Each row has a name. Each question is about the rows just above it. Places in a row count from 1.

Z: [  4.8  -3.0  -8.9  -3.7  -9.3  -3.0  -4.7  -1.8  -3.1   4.4  -3.0 -12.3
   4.7]
M: [-35.8  -5.3 -31.8  24.8 -14.1  68.7  69.7  38.7 -87.2  39.8  36.1  48.5
 -16.9]
X: [-13.1  -2.7 -12.6  12.1  -4.7  24.7  28.4  13.1 -31.3  14.8  13.0  14.9
  -6.1]
C: [-1.1 -3.7  1.1  3.6  1.4  6.1  2.9  5.1 -2.3 -6.8  4.3  0.1 -6.9]
J: [ -9.2 -63.7  -3.9 -38.7 -29.7 -60.5   3.1 -10.0  -2.7  24.0  60.3  -3.9
  29.9]
Changed X: [-13.1  -2.8 -12.6  12.1  -4.7  24.7  28.4  13.1 -31.3  14.8  13.0  14.9
  -6.1]. Place and old value: -> 2, [-2.7]
Where does [ -9.2 -63.7  -3.9 -38.8 -29.7 -60.5   3.1 -10.0  -2.7  24.0  60.3  -3.9
  29.9] differ from J, and what was there? -> 4, [-38.7]
Changed J: [ -9.2 -63.7  -3.9 -38.7 -29.7 -60.5   3.1 -10.0  -2.7  24.0  60.3  -3.9
  29.8]. Place and old value: -> 13, [29.9]
One entry of J was changed: [ -9.2 -63.7  -3.9 -38.7 -29.7 -60.4   3.1 -10.0  -2.7  24.0  60.3  -3.9
  29.9]. Where, and from what? -> 6, [-60.5]
One entry of Z was changed: [  4.8  -3.0  -8.8  -3.7  -9.3  -3.0  -4.7  -1.8  -3.1   4.4  -3.0 -12.3
   4.7]. Where, and from what? -> 3, [-8.9]

K: [ 36.0  15.4  41.7 -24.8   6.5  45.0 -37.8 -75.3  31.2  11.9  66.9   1.6
 -70.1]
W: [ 21.4  -4.3  -8.5   2.5  -5.6 -12.0  -8.9   3.2 -13.5   5.7  13.0  11.4
  -9.5]
F: [ -9.2 -20.0  -5.0 -27.4  -3.2 -39.4  39.6  74.1 -10.1  11.8 -38.6  26.4
  20.5]
E: [  1.0 -24.3 -17.3   5.1 -24.3 -24.1  39.5  74.2 -20.5  -3.8 -47.4  22.3
  20.8]
One entry of W was changed: [ 21.4  -4.3  -8.5   2.4  -5.6 -12.0  -8.9   3.2 -13.5   5.7  13.0  11.4
  -9.5]. Where, and from what? -> 4, [2.5]
One entry of E was changed: [  1.0 -24.3 -17.3   5.1 -24.3 -24.2  39.5  74.2 -20.5  -3.8 -47.4  22.3
  20.8]. Where, and from what? -> 6, [-24.1]
One entry of K was changed: [ 36.0  15.4  41.7 -24.8   6.5  45.0 -37.8 -75.3  31.2  11.9  66.9   1.5
 -70.1]. Where, and from what? -> 12, [1.6]
One entry of K was changed: [ 36.0  15.4  41.7 -24.8   6.5  45.0 -37.8 -75.2  31.2  11.9  66.9   1.6
 -70.1]. Where, and from what? -> 8, [-75.3]
Changed F: [ -9.2 -20.0  -5.0 -27.5  -3.2 -39.4  39.6  74.1 -10.1  11.8 -38.6  26.4
  20.5]. Place and old value: -> 4, [-27.4]

P: [-85.3   4.4  26.0  93.3 -31.7  14.2  35.2  46.2]
Q: [ 30.8   6.1 -62.4  28.8   0.3 -46.3  -0.5  66.8]
V: [-42.4   0.6  12.5  31.9 -10.5  11.1  27.8  13.6]
B: [-45.2   0.2 -19.6  42.5  -4.6 -13.9 -45.7  13.5]
S: [-81.0   0.0  15.2  44.1 -17.8   0.4  26.5  27.9]
G: [-22.9  -1.4   4.9  -0.4  -1.1  -0.2  -4.9  -6.5]
H: [-15.2   4.6  -2.3  49.5 -14.9 -25.1 -35.7  23.1]
Y: [ 13.9   2.8 -91.4   2.8   5.9 -10.4   9.8  36.5]
D: [-52.5   5.8 -47.2  60.9 -20.6  38.4  32.2  42.4]
U: [-52.5   5.8 -47.2  60.9 -20.6  38.4  32.2  47.5]
L: [10.9  0.9 -4.3  2.6  0.9 -5.9 -4.7  4.1]
Where does [-22.9  -1.4   4.9  -0.4  -1.1  -0.2  -4.9  -6.6] differ from G, and what was there? -> 8, [-6.5]
Changed U: [-52.5   5.8 -47.2  60.9 -20.7  38.4  32.2  47.5]. Place and old value: -> 5, [-20.6]
Changed B: [-45.2   0.2 -19.7  42.5  -4.6 -13.9 -45.7  13.5]. Place and old value: -> 3, [-19.6]
Where does [-15.2   4.5  -2.3  49.5 -14.9 -25.1 -35.7  23.1] differ from H, and what was there? -> 2, [4.6]
Changed D: [-52.4   5.8 -47.2  60.9 -20.6  38.4  32.2  42.4]. Place and old value: -> 1, [-52.5]
Changed P: [-85.3   4.4  26.0  93.3 -31.7  14.2  35.2  46.3]. Place and old value: -> 8, [46.2]
Where does [-22.9  -1.4   4.9  -0.4  -1.0  -0.2  -4.9  -6.5] differ from G, and what was there? -> 5, [-1.1]

lutav: [ 32.6  41.6   2.7   6.4   0.7  47.6   3.7  32.6  24.6  23.1   9.1  24.9
  -8.2 -33.7  12.5  32.5 -13.7  -9.6 -36.1  29.0   3.6   0.5   9.2 -18.2
 -24.0  -9.0 -19.1  -5.9   2.6  27.6 -16.3  27.4   4.3 -52.0  21.9 -18.6
 -48.3  21.9  23.2  12.5  -6.8  24.1 -22.1  27.8  29.5  -3.8  19.1 -12.4
 -14.4  32.9 -52.2  53.8  -5.0  26.6 -15.9]
Lil: [ 57.2  12.7  12.6  31.4  -4.4  13.1  -7.2  57.2  35.9  -0.7 -64.9  15.5
   1.4 -67.1  16.2   5.9  32.8  30.6   6.6   0.1 -13.1 -19.7  63.3  -8.9
  -1.3 -22.6  23.7  17.6  10.0 -17.7 -19.2 -21.4 -14.3  34.0  10.8 -23.9
 -48.3  10.8   0.2 -10.4   5.7  -3.8 -14.8  -6.9  33.2 -15.3  10.8   5.1
  -0.1  10.4  -9.9  11.9  -6.4  -6.0  12.3]
detuk: [  0.8  14.1 -14.8  -1.5 -16.6  28.9  -4.3   0.8   4.2  -3.1   5.4  -2.2
   3.0  -3.7 -17.0 -11.8   6.7 -12.8 -13.6  14.6  24.5   7.8   8.7 -11.6
   9.0   1.3  -2.9  12.1  16.1 -17.9  22.9  -7.4  -8.2   5.5 -14.7   8.2
 -48.3 -14.7   8.8  -4.2 -20.0  14.8   8.1  -7.1  -0.3  -1.8  84.6 -24.0
  16.3  11.8  22.4  -4.9  25.0  33.3 -60.9]
Bezim: [ 36.7  -8.6  15.3  21.5  -4.8  21.6  -9.5  36.7  24.3   2.6 -46.7  16.1
  -0.6 -45.5  11.3   7.9  18.9  10.9   3.3   4.0  -2.5 -11.8  39.1 -12.3
  -8.7 -26.9   4.3  -8.3  14.6   1.2 -11.6  -3.8   4.6  15.5  11.2 -16.4
 -48.3  11.2  -0.6 -22.5  -1.6   0.8 -10.7   0.8  25.4  -9.1  -7.6   1.6
  -7.7  13.0  -6.1   6.7   8.8  -0.4   2.4]
Mefif: [ 32.6  41.6   2.7   6.4   0.7  47.6   3.7  32.6  24.6  23.1   9.1  24.9
  -8.2 -33.7  12.5  32.5 -13.7  -9.6 -36.1  29.0   3.6   0.5   9.2 -18.2
 -24.0  -9.0 -19.1  -5.9   2.6  27.6 -16.3  27.4   4.3 -52.0  21.9 -18.6
 -48.3  21.9  23.2  12.5  -6.8  24.1 -22.1  27.8  29.5  -3.8 -20.0 -12.4
 -14.4  32.9 -52.2  53.8  -5.0  26.6 -15.9]
One entry of Lil was changed: [ 57.2  12.7  12.6  31.4  -4.4  13.1  -7.2  57.2  35.9  -0.7 -64.9  15.5
   1.4 -67.1  16.2   5.9  32.8  30.6   6.6   0.1 -13.1 -19.7  63.4  -8.9
  -1.3 -22.6  23.7  17.6  10.0 -17.7 -19.2 -21.4 -14.3  34.0  10.8 -23.9
 -48.3  10.8   0.2 -10.4   5.7  -3.8 -14.8  -6.9  33.2 -15.3  10.8   5.1
  -0.1  10.4  -9.9  11.9  -6.4  -6.0  12.3]. Where, and from what? -> 23, [63.3]
Changed detuk: [  0.8  14.1 -14.8  -1.5 -16.6  28.9  -4.3   0.8   4.2  -3.1   5.4  -2.2
   3.0  -3.7 -17.0 -11.7   6.7 -12.8 -13.6  14.6  24.5   7.8   8.7 -11.6
   9.0   1.3  -2.9  12.1  16.1 -17.9  22.9  -7.4  -8.2   5.5 -14.7   8.2
 -48.3 -14.7   8.8  -4.2 -20.0  14.8   8.1  -7.1  -0.3  -1.8  84.6 -24.0
  16.3  11.8  22.4  -4.9  25.0  33.3 -60.9]. Place and old value: -> 16, [-11.8]

moga: [ 85.7 -87.3  40.8 -86.7 -91.2 -85.9  88.3 -86.0  56.0  87.6  85.1]
mene: [ 90.1  87.1 -87.7 -90.9 -89.2 -86.5  88.9 -75.1 -86.3 -84.5 -88.9]
zup: [ 84.6  89.1  86.0 -72.4 -85.6 -84.8 -87.5 -87.1 -86.7 -86.7 -90.4]
zosuf: [-85.6 -86.4  89.3 -89.4  87.4  84.1  87.5  88.6 -67.4  88.7  88.6]
sig: [-86.7 -85.8  76.4  87.0 -68.0  80.7  92.8  92.8  90.1  84.0  85.3]
One entry of zup was changed: [ 84.6  89.1  86.0 -72.4 -85.7 -84.8 -87.5 -87.1 -86.7 -86.7 -90.4]. Where, and from what? -> 5, [-85.6]
One entry of zup was changed: [ 84.6  89.1  86.0 -72.4 -85.6 -84.8 -87.5 -87.0 -86.7 -86.7 -90.4]. Where, and from what? -> 8, [-87.1]
Changed sig: [-86.7 -85.8  76.4  87.0 -68.1  80.7  92.8  92.8  90.1  84.0  85.3]. Place and old value: -> 5, [-68.0]
Changed zup: [ 84.6  89.1  86.0 -72.4 -85.6 -84.8 -87.5 -87.1 -86.7 -86.6 -90.4]. Place and old value: -> 10, [-86.7]
One entry of moga was changed: [ 85.8 -87.3  40.8 -86.7 -91.2 -85.9  88.3 -86.0  56.0  87.6  85.1]. Where, and from what? -> 1, [85.7]
One entry of moga was changed: [ 85.7 -87.3  40.8 -86.7 -91.2 -85.8  88.3 -86.0  56.0  87.6  85.1]. Where, and from what? -> 6, [-85.9]

Melat: [ 27.0   0.2 -49.4 -43.0 -63.0 -40.5  14.4  41.5  44.9  56.4  34.0  23.9
 -19.8 -56.5 -61.7 -32.0 -15.4  27.2  54.3  30.9  30.7  -5.0 -43.2 -39.6]
pek: [-12.6 -45.7 -59.9 -49.5 -47.0   6.6  34.0  45.9  64.8  38.5  12.3  -2.8
 -28.2 -56.4 -28.4 -24.8   4.1  36.6  62.1  19.6  32.2 -21.9 -47.0 -51.9]
tul: [ 25.3  48.3  58.8  25.3  20.6  -6.6 -32.1 -26.4 -51.4 -21.0   8.5  59.5
  53.6  64.7  24.6 -10.1 -25.4 -52.4 -39.3  -3.0  -3.2  36.8  68.5  46.0]
Gozo: [ 58.9  37.9  13.9 -18.0 -36.6 -57.6 -43.7 -22.6  15.6  34.6  49.0  62.7
  32.8 -16.0 -46.2 -62.6 -55.5 -18.4  -2.4  55.9  57.5  69.3  10.7 -20.6]
vopag: [ -8.8  18.6  69.0  45.9  30.8   9.8 -47.0 -34.6 -53.9 -28.4 -18.7  33.6
  34.8  54.1  42.8  13.1  -8.3 -29.0 -49.6 -34.4   6.2  33.5  65.7  69.9]
pamuk: [ 50.5  50.4   9.2  -6.6 -46.2 -56.6 -44.2  -8.9  11.3  31.6  49.5  60.9
  34.5  -2.0 -28.1 -71.7 -32.1 -46.3 -17.9  20.4  51.7  69.6  28.3  19.8]
Tis: [-46.3 -30.4  18.1  38.2  69.8  36.3  30.0 -16.6 -27.7 -54.6 -35.9 -34.1
 -17.1  13.8  49.6  55.4  25.3  -3.6 -14.3 -56.1 -51.2 -25.7  21.0  28.5]
Where does [-12.6 -45.7 -59.9 -49.5 -47.0   6.6  34.0  45.9  64.8  38.5  12.3  -2.8
 -28.2 -56.4 -28.4 -24.8   4.1  36.5  62.1  19.6  32.2 -21.9 -47.0 -51.9] differ from pek, and what was there? -> 18, [36.6]
Changed Melat: [ 27.0   0.2 -49.4 -43.0 -63.0 -40.5  14.4  41.5  44.9  56.4  34.0  23.9
 -19.8 -56.5 -61.7 -32.0 -15.3  27.2  54.3  30.9  30.7  -5.0 -43.2 -39.6]. Place and old value: -> 17, [-15.4]
Changed vopag: [ -8.8  18.6  69.0  45.9  30.8   9.7 -47.0 -34.6 -53.9 -28.4 -18.7  33.6
  34.8  54.1  42.8  13.1  -8.3 -29.0 -49.6 -34.4   6.2  33.5  65.7  69.9]. Place and old value: -> 6, [9.8]
One entry of Gozo was changed: [ 58.9  37.9  13.9 -18.0 -36.6 -57.6 -43.7 -22.6  15.6  34.6  49.0  62.7
  32.8 -16.0 -46.2 -62.6 -55.5 -18.4  -2.5  55.9  57.5  69.3  10.7 -20.6]. Where, and from what? -> 19, [-2.4]

